In the rows, zero is written as 128.
which system made each run
Nuga, seq 1 (11 x 22)
[[167 134 105 116 139 117 156  90 134  70 111 166 144 108 141 150 168 115
  125 158 113  51]
 [121 118 149 105 145 122  88 166 128 136 113  94 175 171 141  99  93 145
  105 115  96 198]
 [105 135 115 161  79 145 147 124 149 137  77 176 101  89 137 133 190 121
  110 135 149  87]
 [163 163 112 123 155 121 150 107 126 105 182  97 155 136 161 146 111 142
  138 103  84 201]
 [123 157 139 144  89  88 100 181 127 162  77 159 130 146  96 143 135 104
  148 159 183 103]
 [126 113 104 131 118 168 149  88 110  64 160 116 123 105 200 122  79 114
  106 141 124 147]
 [123 169 213 129 136  83 102 147 111 205 137 126 140 134 115 108 147 126
  128 109 145 112]
 [107 128  79 131 122 143 138 125 180  59 155 104 111 125 136 140 136  88
  124 184  98  92]
 [114 138 150 117 123 150  96 121  96 195 124  94 110 133  99  93 100 129
  134  79 152 202]
 [151 112 127 146  97 110 162 107 136  90 145 138 111  96 105 169 169 116
  162 136 141  46]
 [133 102 147 115 173 135  83 144 104 132 160 100 127 167 121 125  63 154
  139 149  89 192]]
Bupok, seq 2 (11 x 22)
[[132 129 176 157 133 153 126 100 151 127 136 130 118  88 148 128 192 147
  110  77  54 135]
 [126 145 113 137 149 108  75 179 160 155 123 131 144 168  99 148 131 154
  149 152  74 188]
 [147 129  59 126 103 133 193 110 114 124 131  90  97 151 133 160  88 123
  158 166 138 172]
 [155 149 164 138 137  93 164 116  91 126 190 141 131 114 133 149 106 126
  160 106 185  75]
 [106 100 133  95 119 103  94 147 146 123 114 140 182 128 129  99 141 114
  113 166 125  30]
 [ 59 112 124 110 119 173  98 119 134 145 122 109 113 115 166  68 123 120
   62 126 136 165]
 [134 160 120 149 149 169 114 100 146 149 125 151  88  91  82 140 185 133
  145  68 111 163]
 [184 122 122 117 175 121 115 143 135  86 121 105 161 167  88 149 102 134
  166 119  65 160]
 [134  93 142 147  95 118 176 155  92 157 103  95  91 169 125 141  62 131
  152 165 158 133]
 [124 107 144 150 131 111 199 106 121 125 166 160 121  99 179 147 148 169
  109 132 150  69]
 [ 94 141 117  83 141  83  70 157 146 130 144 163 191 132 125 113 166 141
   93 126 165 112]]
tovo, seq 3 (11 x 22)
[[127 122 187 132 178 119 143 143 160  92  98 110 102 160 135 133 155 117
   76 158  73 118]
 [ 83  85 186 159 118  95 117 176 146 152 146 133  99 143 125 148 161 176
   97 138 132 137]
 [104  98  89 135  93 104 119 121 130 150 195 157 118 104 133 173 162 188
  144 162 139 145]
 [150 136  87  99  93 104 117 107  83 174 170 131 186 115 132 127  99 148
  183 128 146 133]
 [147 142  81 109  92 171 118 106 106  98  99 125 172 105 142  90  76  80
  152 100 152 110]
 [144 187 136 115 184 174 131 103 129 110  75 131 129 130 143  85 110  69
  100 114 109 113]
 [117 144 172 147 174 131 135 169 176 102  79 110 110 160  99 123 156 109
   83  87 113 139]
 [116 100 157 153 133 108 143 146 151 118 134 117  60 151 119 178 166 157
   99 166 110 178]
 [131  89 152 149  78  75 145 137 112 182 159 138 123 123 129 170 159 192
  156 156 126 120]
 [115 104  93 139  74 122 115 121 112 132 200 134 164  93 161 133  91 149
  175 142 137 101]
 [121 162  71  90 134 150 103 100  98 162 136 143 164 115 137  81  74  99
  150 148 165  97]]
Teza, seq 4 (11 x 22)
[[170 130 109 107 197 129 129 114 115 108 129 187 166 126 123 142 129 183
  128  88 125 131]
 [150 114  87  88 131 142 124 134 146  83  29 122 158 160 110 111 134  98
  104 146 111 126]
 [132 108 146 151 136 133 159 151 125  69 121 110  87 157 152 162 106 141
   94 121 136 214]
 [141 155 179 170 101  99 112 158 136 156  85 171 123 133 148 160 184 149
  120 149  97 142]
 [104 184  61 138  95 116 148 148 157 146 144 124 168 130 193 120 112 120
  125 159 125 149]
 [114 172 126 135 107 166 114  94  92 146 111 166  97  83 149 106 118  95
  110 106 198 152]
 [154 163 152 137 128 122 138  93 145  60 163 133 142  87 153 138 166  85
  122 114 103  69]
 [112 161 163 132 164 137  58 174 142 108 138 113 166 145 115  87  77  85
  134  99 112 123]
 [ 92 140 143 155 146 132 158 147 164 143 123  83  56 149  78 125 137  90
  125 137 141 106]
 [161 159 160 131 130  74 151 137 112 168 188 103 133 142  89 167 140 147
  180  95 147 150]
 [123 111 113  87  65  95  77 124 110 168 124 109 154 128  97 117 136 106
  165 190 135  97]]
Nuga, seq 5 (11 x 22)
[[108  82  83 104  91 144  76 131 110 112 116 151 148 107  85 119 117 126
  153 113 194 113]
 [169  95 159 128 139 167  98  84  86 112 133 157 150  94 144 112 103 149
  155 107  80  98]
 [121 117 173 162 170 121 138 183 170 143 100 125 144 159 117 115 122 147
  132 117  73  74]
 [ 99 131  82 139 182 177 161 134 171 105  88 137  78 143 126 125 136 134
   76 125 126 162]
 [171 148 116  84 128 103 180  92 105 146  96 112 135 134 106 137 174 139
  111  81 167 179]
 [152  96 121 106  78  66 100 146 121  76 129 149 173 137 130 175 166 147
  134 166 134 137]
 [108 110 118 140  87 146  89 131 102 170 114 160 151 121 193 108  86 157
  133 175  92 152]
 [103 177 120 173 134 138 161 142 153 161 157 153 155 101 175 107 118 133
  133  88 138  74]
 [141 215 118 122 197 132  97 139 153  86 142 135 129 142 112 132 121  74
  123 124 125 150]
 [147 144 149 110  84 132 133 121 114 110  49  82 123 144 111 105 123  56
  112 128 154 141]
 [125  82 195 150  73 116 132 113 114  90 159 104  98 103 157 150 162 138
  104 114 124 154]]
Forom, seq 6 (11 x 22)
[[ 90 118 107  90 120 116 120 103 133 156 149  99  90 138 117 117 147 102
  111 224 129 103]
 [126  69 126 117  68 140 147 103 109 143 158  65 163 106 136 100 111 147
  151  80 115 134]
 [113 107 119 156 131 168  57 116 115 141 146 195 112  80 119 132 121 146
  168 152 111  85]
 [160 115 100  94 203 142 165 108 121 157 110 115 154 156 115 101  95 161
  137 119  86 107]
 [140  77 144 131 136 131 116 148 101  88 101 155 102 136  69 151 113 143
  136  88 200 140]
 [160 120 120  98 142 127 159  72 121  87  99 144  90 124 143 154 174 121
   90 189 100 131]
 [144  91 181 110  83  96 104 142 106 151 100 102 164 147 135 122 146 162
  113 110 103 185]
 [106 149  65 151 102 154  89 137 136 133 127 189 118 107 154 153 133 154
  135 159 133 189]
 [175 196 136 107 159  97 165 103  91 171 147 132 172 134 164 122 110 136
  140 111 132 141]
 [141 151 113 134 115  99  84 186 143  72 108 156 176 145 101 147 112  98
  150 118 172 111]
 [122 166 134 146 154 158 170 117 139  84 100 121 101 136 192 107  96  79
   79 149 118 121]]
Bupok, seq 7 (11 x 22)
[[129 156 162 107 191 128 126 133 148 173 109  99 135 147  79  91 158 128
  113  64 105 137]
 [120  63 128 135 127 134 118 147 153  88 123  88  85 157  74 161 141 139
  138 151  86 155]
 [156 113 146 113 161 118 161  97  68 182 148 133  91 145 138 144 100 176
  132 163 131 163]
 [133  75  95 124  86  95 163 137 128 135 153 137 169 118 112 151 147 185
  162 102 160  90]
 [105 108 104  98 150 138  70 133 103  87 139 186 153 121 155 116  82 129
  103 168 173 115]
 [124 141 113 105 104 167 145 101 115 154  51 132 139 105 122  74 143 106
  103  71 171 119]
 [136 118 175 169 143 161  90 142 155  52 118 147 122 109 128 137 144 120
  115  69  93 144]
 [157 158 148 138 151 120 121 152 125 162  44 140 117 175 118 134 128 129
  126 162  85 166]
 [143 114 113 157  76 106 210 135 141 105 138  82 117 143 164 171 134 145
  129 121 122 180]
 [144 176 150 143 132  71 113 138 101 135 180 181 124 122 142 180 132 132
  149 178 169 116]
 [133 142  84  72  79  99 135 107 130 127 119 106 204 120 153  97 142  99
  123 155 131  82]]
gegi, seq 8 (11 x 22)
[[ 86 129 180 189 139 135 146 165 173 163 136 120  92 122 112 125 158 145
  120  81 113 108]
 [100 143 102 114 176 123 111 132 155 136 192 103  81 141  73 151 147 133
  131 139 139 178]
 [140 108 126  56 102  96 117  88  70 167 143 102 133 129  94 116 131 128
  136 147 188 133]
 [143  41 116 121  82 149 112 102  96  73 119 149 142 102 147 138 114 148
  137 158 116  89]
 [137 123 142 149 177 166 114 134 134 141 123 158 170 116 161  94  88 153
  140 107  68  75]
 [113 143 115 148 177 143 145 175 172 118  96 143 133 141  89 121 141 142
  114  42 152 140]
 [157 175 141 100 183 112 118 113 110 103 121 130  88 154 102 154 140 104
  102 139 154 205]
 [162 119 149  87  81  75 135 106  98 158  76 127 130 140 118 145 178 128
  120 189 133 122]
 [108  70 121 159  78 132 131 137 128 132 136 143 134 122 193 144 121 183
  119 176  82 141]
 [ 98 172  88 164 137 159 113 139 139 189 161 175 149  96 153 111 107 152
  159 110 126 111]
 [123 173  76 111 139 113 138 148 157  78 156 125 173 128 118 133 129 107
  125  69 186 149]]
tovo, seq 9 (11 x 22)
[[105 155  89 120 107 140 100 140 147 130  52 174 120 131 147 122 158 107
   91 184 135 145]
 [136 185 152 147 125 116 170 120 146 163 130 109 136 119 164 127 173 140
  107  70 102 179]
 [140 162 121 182  85 106 107 183 142 101 123 140 118 148 113 185 115 109
  170 157 127 164]
 [122 136 106 131  78 125 189 107 131 193 117  84 114 136 164 113 127 118
  134 185  91 111]
 [119 171 167 183 110 125 152 148 115 146 161 138 114 104 144 127  97 103
  155  83 186  89]
 [111 169  77 109 147 122 127 119 171 101 171 101 115 133 101 132 136  68
  142 180 116  90]
 [122 125 178 100 133 125 134 113  97 193 125  67  94 148  82  92 114 105
  126 106 164 140]
 [137  96 138 153 113 158 124 103 136  76 132 139  77  86  76 160 171 111
  152 105 138  92]
 [149 105 152 108 195 127 119 107 115 148 168 101 123 148 102 126 108 154
  154 153  55 109]
 [ 97  38 128 132 122 144 122 167 123 126 111 127 130 139  89 113  92 164
  131  98 176  93]
 [133 100  90  86 179 148 145  66 105  89 165 166 112 103 151 137 141 157
   93 150 137 122]]
Vetul, seq 10 (11 x 22)
[[131 117  59 141  80 150 150 131 151 146  96 133 156 112 122 138 161 171
  150  85 110 171]
 [157 104 181 157 123 139  80 150  78 103  93 184 130 123 138 145  96 154
  132 102 158 165]
 [176 142 121 121 123 110 170 128 138 107  45 150 158 140 134 135 158 113
  127 145 109  66]
 [106 122 187 128 129 112 140 140 134 102 104 109 101 149 172 125 151 118
   45 142 135 175]
 [127 190 110 109 145  99 112  92 131 160 152 175 110 106 131 148 193 121
  119 185 129 114]
 [131 158 109 114  75 102 126 122 132 112 175  84 176 127 169 133 128 119
  129 119 117 204]
 [112 168 135 168  89 137  60 152 108 152 131 160 122 111 132 124  82  90
  178 165 145 109]
 [145 150 130 172 125 161 190 120 148 109 129 102 148 113 182 106  99 108
  141  84  82  86]
 [ 97 155 181 144 184 120 111 177 151 108 147 124 110 149 100 117 109  93
  105  95 175 105]
 [131 148  51 102 181 152 184  87 150  98 145 119  98 129 111 138 131 110
  123 143 136 115]
 [134 102 168  98 120 105 123 103  91 135 184  56  98 137  88 133 119 119
  141 119 154 167]]
Vetul, seq 11 (11 x 22)
[[156 128  80 147 157 160 140 105 154  78 105 167 102 121 139 170 149 143
  135 169  65 140]
 [164 153 199 116 134  75 148 138  88 169 126  94 139 168 127 136 117 134
  125 113 141 176]
 [ 96 113  83 156  87 103 140 160 160 115 131 163 114 125 140 169 146 138
  133 203 143  88]
 [134 133 158  94 135 135 133  85  80 141 156 119 165 116 203  86  89 134
   94 122 125 138]
 [ 90 155 121 132  83 111  90 155 169 146 117 129 147 108  86 114 178  90
  138 115 157  77]
 [125 136 100 143 158 197 108 100 136  69 138 133 120 107 172 116  93 119
  108 110  87 184]
 [166 188 170 136 142 106 128 132 110 174 111 115 117 137  61 137 137  92
  173  92 142 118]
 [121  92  92 166 124 132 171 156 170  54 141 110 104 153 145 172 110 141
  131 157 100 141]
 [140 141 180 100 182 103 131 112  69 188 144 129 115 149 127 106  80 132
  126 159 157 106]
 [ 88  92  74 121  76 110 176 130 176 129 153  94 143 116 120 130 179 138
  125 130 135  84]
 [ 98  98 144 101 159 163  51 109  87 120 163 150 130 111 144  93  85 143
  104 127 138 165]]
Teza, seq 12 (11 x 22)
[[114 138  67 139  65 140  96 126 165 114  95 167 137  98 141 149 193 127
  130 158 104 136]
 [147 173 103 153 146 176 137 104 105 112 139 147 126 113 192 121  62 120
  139 126 112 170]
 [131 138 154 172 104 148 136 145 141  96  71 170 119 101 132 123 142  95
  121  95 160  65]
 [131 189 134 123 194  94 136 152 154  71 177 131 148 154 153 143 109 101
  107 144 133 119]
 [120 173 180 116 118 117 111 147 129 166  74  90 127 151 103  92 141  73
  103 101 156 144]
 [105 145 123 140  99 100 135 127 160 108 204  83  93 122 112 169 172 110
  133 142 131 159]
 [148 161 171 141 107 129  66 113  86 203 147 128 138 111 122 113 112 121
  185 133 101 137]
 [ 89  99  80 145  78 149 150 124 151 135 161 100 124 102 127 113 113 113
  161 146 137  49]
 [133 117 152 115 200 138 116 109  75 143 182 154 117 120 114 117  74 152
  142 110 172 103]
 [142  88 138  83 140 111 148 117 142 118  88 103 154 136  81 107 173 121
  118 121 114  44]
 [116  83 112  89 173 119 110 149 130 101 164  86 138 170 100 131  97 159
  116 115 127 193]]
gegi, seq 13 (11 x 22)
[[161 120 148 142  67 152 108  89 128  86 118 123 137  80 133 139 182 115
  140  80  92 152]
 [159 153 149 155 135 105  94 174 134 134 140 109 161 163 112 147  84 124
  192 142  68 134]
 [126 124  91 151 125 137 226 145 131 170 103  96 103 157 117 128  91 138
  143 110 167 124]
 [125 140 165 144 148 118 159 101 112  94 187 151  73 100 152 161 145 120
  107 137 178 108]
 [100 129 125  79 146  94  82 135 154 133 139 127 155 137 110 108 169 106
  102 193 114  65]
 [ 78  67 117 103 103 169 110 124 131 144 111  86 142 129 147  70 112 146
   87 104 117 172]
 [155 138 135 157 115 181  77  93 101 129 136 157 107  76 104 134 131 123
  179  79 110 153]
 [189 143 120 114 152  81 147 146 135 102 137 104 185 160  90 160 122 135
  179 102  97 114]
 [129 104 144 147 151 127 174 167 100 133  86 126  98 176 135 130  57 135
  116 147 178 129]
 [128 139 132 132 153 149 176  76 129 127 124 168  74  94 152 139 180 133
   90 153 128  93]
 [ 92 128 166 104 138  77  70 157 159 130 164 140 168 130 133 125 188 146
   86 143 110 122]]
Forom, seq 14 (11 x 22)
[[164 115 126 127 114 132 199  95 104 118 150  79 136 118 137 134 123 149
  138  47 139 175]
 [134 131 159 149 112 101  52 139 117 114 138 188 112 109 107 166 156 121
  154 182 129  95]
 [131 115  86 102 151 129 178 136 144 133 102  91 167 172 171 103  89 148
  107 154  78 138]
 [113 120 163 160  97 141 109 146  98 140 115 168 111 103 114 128 123 142
  127  63 209 140]
 [143 181  84  96 172 123 126  87 158  98 142 149 130 118 133 141 182 107
  111 173  87 109]
 [133 112 186 111 121 104 112 162 102 140 122  65 158 173 120  99  77 116
  124 100 135 168]
 [112 136  67 174  75 170 136 123 148 101 106 163  86  93 127 156 143 111
  149 145 147 129]
 [153 157 192 130 172 106 164 106 119 154 169 109 150 126 171 119 138 145
  117 112  70 110]
 [ 90 110 106 130 112 105  79 202 157 137 104 140 150 156  70 132 123 131
  144 135 167 121]
 [115 140  93 126 151 163 192  79 120 104 166 116  86 112 182 120  99 120
   95 135 149 141]
 [153 131 193 108  92  91  97 118 111 157 113 117 160 115  88 114 177 105
  149  98 136  78]]

runs to name
seq 15 (2 x 22)
[[ 63  74 127 147  80 146 109 150 150 129 132 123 132 120 189 101 119 145
   92 172 104 113]
 [102 184 113 145 152 159 131  97 139 198 176 143 114  90 143 107 147 144
  130  95 115 144]]

Nuga
seq 16 (2 x 22)
[[179 117  93 124 169 145 126 120 126 114 140 116 150 146  80 144 101 154
  193 109  67 137]
 [129  86 129 141 137 126 164 166 103 139 117 102 118 175 117 127  35 139
  157 144 159 112]]

Bupok
seq 17 (2 x 22)
[[157  59 139 121  65 111 131 136 120  57  95  94 153 141 126 145 124 118
  134 128 120 137]
 [115  84 186 166 106 137 103 134  99 168 134 167  97 115 166 141 130 186
  120 149 106 152]]

Nuga
seq 18 (2 x 22)
[[160 155 150 123 162  89 176 112 104 187 157 142 111 128  92 156 166 162
  151 100 154 121]
 [129  97 110  91 135  69 102 158 135  64 167 129 157 159 104 165 127 132
  131 177 152 117]]

Forom
seq 19 (2 x 22)
[[119 167 157 162 181 138 113 133 133 133 188 131  69 119  81 150 117 107
  160 109 148 123]
 [153 115 127  99 153 131 155 108 108 117 112  73  89 162  74 127  90  83
  150 160 143 100]]

Nuga
seq 20 (2 x 22)
[[158 168 151 112 210 108 150 140 141  65 113 147 150 159 157 137 123 120
   81 125 116 136]
 [120 159 155 123 115 115 121 171 162 116  52 104 141 164 116 112 157  91
   80  99 135 172]]

Teza
seq 21 (2 x 22)
[[163 125 135 112 135 147 161  93 109  62 141  98 140 109 117 119 110  97
  132  51 162 117]
 [139 114 212 143 142 121  75 160 115 130  82 152 125 141 103 121 122 113
  132 139 117  72]]

Bupok
seq 22 (2 x 22)
[[151 105 159  99 171  89 105 147 127 103 171 124 200 147 122 128 115 158
  140 112  93  96]
 [ 84 116  70 108 124 143 131 162 149 167  65 115 132 165 111  88 102 121
  107 153 162 133]]

Vetul
seq 23 (2 x 22)
[[143 102  97  51 147 113 121  76 117 159 135  94 127 134  71 121 171 140
  132 156 110 136]
 [148  58 129 116  96 136  89 111  76  99 154 111 130 128 114 146  80 151
  164 133 136 177]]

Forom
seq 24 (2 x 22)
[[111 139  82  94 144 124  72 137 148 100 118 193 183 119 158 123 156 150
   91 145 129 144]
 [133 169 100 111 109 149  80 136 121 136  70 151 185 128 161  96 114 115
  111 104 126 190]]

gegi
seq 25 (2 x 22)
[[151 134 186 191 125 134 145 113 125 114 157 128  56 107 119 176 152 123
  156 127 100 124]
 [138 159 134 155 116  87 116 180 142 163 143 135 194 145 135 131 101 137
  180 127 102  81]]

Teza
seq 26 (2 x 22)
[[129 166 114 106 119  77 149 117 138 156 190  98 173 130 159 127 132 115
  146 177  98  82]
 [ 86 138 138 128  83 134  84 150 110 151 146  97 133 121 114  88  78  85
  140 113 196 132]]

tovo
seq 27 (2 x 22)
[[126 119 101 102  42 110 115 119 106 168  92 114 154 133 152 124 142 139
  123 170 124 185]
 [149 173 133 174  71 154 130 102 106 147 111 167 146  76 181 124 130 122
  153  93 122 130]]

tovo
seq 28 (2 x 22)
[[100 115 106 132 163 138 136 163 123 153 161 136 155 144 152 112  73 186
  116  83 159 179]
 [133 130 106 100 135 137 128  93 129 149  61 172  92 113  91 132 201 126
  105 158 142 103]]

Teza
seq 29 (2 x 22)
[[117 145  93 108 112 147  86 140 141 170 113  99 159 128  63  97 131 116
  165  70 137 158]
 [144 101 115 156 159 190 128 113 129  64 129 116  79 123 113 143  74 108
  154 136  93 121]]

Bupok
seq 30 (2 x 22)
[[112  86 173 119 156  82 129 162 128  88 196 103 122 156 118 158 119 156
  104 122 158 149]
 [113 113  96  91 151 153  98  95 101 172 101 147  91 129  91 103 109 116
  134 193 145  95]]

gegi
seq 31 (2 x 22)
[[111 176 113 140  85 119 125 121 110 178 151 174 143  83 155 125 147 132
  134 101 195 131]
 [166 189 118 121 137 109 103 117 126  80 177 135 178 122 153 142 103  85
  163 151 104 106]]

Nuga
seq 32 (2 x 22)
[[195 139 106 115 160 127 182  93 101 129  82 133 105 159 114 155 107 131
  154 168 105 130]
 [148  83 137 134  68  96 152 164 107  92  87 123 170 149 145 143 108 148
  127 105 172 139]]

Teza
